In the rows, 128 means zero.
One turn moves each row of this set onto another row. After a few examples, where does it send each row asked below?
feko: [113 124 159 180 116 120 116 132 154 124 136 168 121 115 114 123 139 150
 137 151 140 169 103 125 164 121 115 135 155 145 163 126 146 117 145 138]
gok: [201 126 136 127 151 131 129 141 112 105 126 162 135 115  97 120 132 111
 136  95 141 115 122 131 132 129  91 107 166 157  90 132 149 158 158 146]
pelir: [126 128 156 158 122  88 161 110 106 140 125 149 106 114 132 145 129 105
 149 109 140 139 115 127 182 116 166 144 154 134 121 151 114 128 113 136]
biduv: [105  81 139 117  86 136 123 141 138 122 122 139 113 101 134 155 121 101
 120 135 135 133 135 124 146 122 151 161  92 131 129 154 113 129 115 157]
nal: [118 117 158 152  99  92 135 117 106 133 139 125 116 135 170 150 139 125
 142 104 134 123 136 128 167 118 180 132 127 130 123 142 105 147 104 130]
febe: [153 102 120 130 168 121 115 156 134 141  77 149 123 134 136 143  98 132
 146 135 121 102 115 110 156 126 101 108 148 124  83 124 148 101 166 145]
tezi: [138 123 138 121 155 114 119 156 143 130  85 150 136 141 139 151  77 130
 150 128 104 116 120 124 150 141  99  99 129 129  82 129 137 125 171 161]
kosi: [190 121 146 118 150 131 128 131 132  89 135 166 151 125 115 118 122 111
 149  89 144 113 104 132 158 140 102  95 166 147  83 123 151 141 147 123]
mopav: [120 102 145 163 101 144 104 142 157 126 133 169 114 125 119 117 148 144
 124 153 147 160  89 154 143 131 127 150 141 151 147 122 149 126 119 153]
nasu: [146  88  82 104 133 143 129 139 129 120 130 122 131 149 116 106 173 147
 139 119 121 123 138 114 116 150 150 100 118 105 154 130 184 129 151 141]
Pef: [115 110 144 160 109 121 109 122 148 119 153 154 128 114 132 129 170 174
 138 161 155 145 115 135 133  93 108 149 140 141 163 127 148 133 132 150]
vipob: [106 148 111 102 144 120 128 109 149 105 115 114 172 145 102 126 119 137
 140 119 124  84 147 104 122 128 146 118 132 127 107 137 141 168  98  93]
tes: [143 114 125 121 164 108 105 168 142 145  91 151 113 138 133 159 100 117
 142 137 114 111 129  96 157 131 123 102 138 125  81 124 141 130 177 149]
gofis: [134 104  67 107 131 127 124 130 139 114 127 118 127 142 117  82 167 145
 146 124 105 124 159 125 114 151 135 126 124 126 130 125 176 121 151 132]
kodig: [158 105  86 105 128 148 119 118 133 127 116 109 140 147 119 104 159 153
 135 128  90 111 142 123 110 128 137 120 124 106 155 136 175 121 149 153]
sedu: [174 126 135 116 158 114 126 119 115  80 135 172 144 122 108 116 134 108
 148 102 152 127 100 130 133 130  97  87 163 147  95 122 151 158 165 139]
kap: [133 115 125 128 150 107 129 168 147 130  92 140 119 139 138 174  86 145
 144 124 121 126 131 101 143 121 106 122 145 116  78 112 165 120 166 147]
bod: [128 134 121 111 147 147 141 116 143 110 134 108 178 147 106 146 128 148
 146 113 114  91 140 124 115 144 157  94 136 112 116 133 136 168  85 119]
Kikir: [109 138 157 154 126  98 127 108 123 131 180 110 111 131 111 105 159 105
 134 121 149 134 147 112 117 122 100 139 126 109 155 139 114 129 113 146]
Luren: [ 73  89 128 134  90 121 121 135 135 121 133 134 131  92 130 139 129 102
 115 136 126 150 133 105 149 127 133 132 100 127 144 156 136 152 100 154]
ker: [123 131 181 167 126 114 113 112 128 103 156 102 114 126 115 104 157 120
 136 129 160 129 114 135 101 136  99 141 126 126 146 124 104 131 116 144]
Vaki: [143 139 164 165 117 105 145  88 121 136 113 138 102 132 143 135 115 106
 147 118 153 118 126 136 159 116 164 152 128 116 122 131  98 132 103 138]
Fesu: [116 149 116 102 154 132 130 108 152 108 127 107 169 138 109 141 134 140
 139 117 120  80 123 107 128 116 152  98 137  84 119 129 129 168 108 112]
lif: [112 123 133  84 148 138 129 101 154 118 121 105 167 155 107 140 130 141
 129 126 109  81 129 110 120 132 134  96 127  97 108 130 142 153  96 113]
diteb: [157  82  94  99 139 153 125 122 125 113 131 114 135 132 111  93 166 142
 127 115 109 115 159 114 112 143 140 106 124 105 136 108 172 125 132 144]
gid: [181 129 137 128 127 114 137 127 113  79 134 149 133 128 118 128 130 118
 132  75 140 133 107 126 130 122  94 106 176 142  88 119 166 156 160 121]
munib: [121 148 161 168 135  95 121 129 122 126 166 127  95 117 125 106 170 130
 138 115 160 124 147 143 136 111 102 134 134 129 120 126  89 145 120 141]
luvas: [ 91  95 149 125  90 108 112 143 131 119 109 160 121 110 148 134 126 130
 124 134 148 144 127 126 169 112 126 136  81 152 139 160 142 151 127 153]

tes goes to Fesu
mopav goes to biduv
Kikir goes to feko
Now these:
gid goes to gofis
munib goes to Pef
bod goes to gok
febe goes to lif

